Each row has a name. After each piece below comes the name of the row it's from, unless a question asks for something else. Each question is about the rows just above it. Places in a row count from 1.

U: [ 85 161 136 122 165 164 165 105 192 158 112 147 112 108 177 140 103 107
 100 100 110 139 147 108 146 130 100 124 158 124 114 150 126 135]
G: [148 109 137 124 155 113 134 155 193 176 139  84  99 121  95 117 134 166
 106 129 161 163 154 141 115 174 108 189 116 104  98  90 108 143]
R: [141 149  95  86 106  87 150 150 139 107  77 124 129 150  99 130 138 104
  93  93 196  83 116  73 133 136 135 127 124 183 147 120 101 181]
X: [115  99  93 141 139 196  93 150 106  77  87  83 183 104 136 150 147 124
 130 138 101 129 127 133 120 181 107  73  86 150 135 124  95 149]
E: [141  95 134 160  99 176  84 104 189 109 134 148 116  98 117 193 166 108
 155 155 139 121 154 174 106 137  90 163 129 108 124 115 113 143]
W: [149 161 136 123  91 153 149 130 111  94 103 144  83 141  41 169 157 190
 130 130  72 119 130 141 169 104 107 110 178  93  94 120 127 188]
Go on from [161 136 123] to the end of its row. : [ 91 153 149 130 111  94 103 144  83 141  41 169 157 190 130 130  72 119
 130 141 169 104 107 110 178  93  94 120 127 188]
tags:
[179] -> J_657
[178] -> J_902
[130] -> J_696
[129] -> J_815
[153] -> J_660
[116] -> J_274
[158] -> J_504
The tag of W, keyed by place 29: : J_902
q: [115  99  93 141 139 196  93 150 106  77  87  83 183 104 136 150 147 124
 130 138 101 129 127 133 120 181 107  73  86 150 135 124  95 149] : X
[141 138 150 139 107  93 124 133 116 124 149 106  87 183 150  77 147 101
  73 127 150  95 181  99  86 120 104 135 129  93 130 136 196  83] is which row reordered? : R
The rest of the row after [148 116  98 117]: : [193 166 108 155 155 139 121 154 174 106 137  90 163 129 108 124 115 113
 143]
Which row holds these entries in another order? [ 84  90  95  98  99 104 106 108 108 109 113 115 116 117 121 124 129 134
 134 137 139 141 143 148 154 155 155 160 163 166 174 176 189 193] : E

B: [194 194  79 194 193 190 195 194 194  65  61]
S: [ 62  64  66 193 193  63 170 192  63 190 191]
F: [ 64 193  63 170 193 191  66  64  62 192 190]
K: [ 64 193 190 191  64 170  66 193  64  62 192]
Put [ 66 193  64  62 192  64 193 190 191  64 170] back in order: which row is it? : K
tags:
[191] -> J_798
[64] -> J_733
[61] -> J_996
[193] -> J_676
[192] -> J_544
Join K by its entry at place 11: : J_544
Put [ 62  63  64  64  66 170 190 191 192 193 193] back in order: which row is it? : F
Which row holds these entries in another order? [ 61  65 194 194 195 190 193 194  79 194 194] : B
q: [ 62  64  66 193 193  63 170 192  63 190 191] : S
q: [ 64 193  63 170 193 191  66  64  62 192 190] : F
Which row holds these entries in another order? [170 192 193 190  66 191  63  64  62  64 193] : F

L: [143 202 131  69 168 106 117 210 201 130  86 202  92  78 146]
M: [202 129  67  97 122 118 204 188  51  68 200 201  86  73 154]
Q: [129  87  65 213  49 111  44 152 176  66  90 141  66  53 176]
J: [ 45  57  99 211 151 155 101 123 153 145  48 127 197  78 196]
D: [117 130  86  69  78 106 201 210 202 146 143 131  92 168 201]
V: [ 87 152 111 176 176  66  49 213  44  66  89 141 129  65  53]
H: [ 69 117 202 143 106  93 202 130 210 201 131 146 168  86  78]
[196  78 197 127  48 145 153 123 101 155 151 211  99  57  45] is which row reordered? : J
Table of tags by key:
[210] -> J_585
[202] -> J_858
[168] -> J_591
[107] -> J_596
[106] -> J_417
[105] -> J_742
[122] -> J_826
Look up the entry of H at place 5 in the table: : J_417
Put [146 143 202 131  69 168 106 117 210 201 130  86 202  92  78] back in order: which row is it? : L
[ 69  78  86  92 106 117 130 131 143 146 168 201 202 202 210] is which row reordered? : L
Which row holds these entries in another order? [ 44  49  53  65  66  66  87  89 111 129 141 152 176 176 213] : V
Put [117 210 201 130  86 202  92  78 146 143 202 131  69 168 106] back in order: which row is it? : L

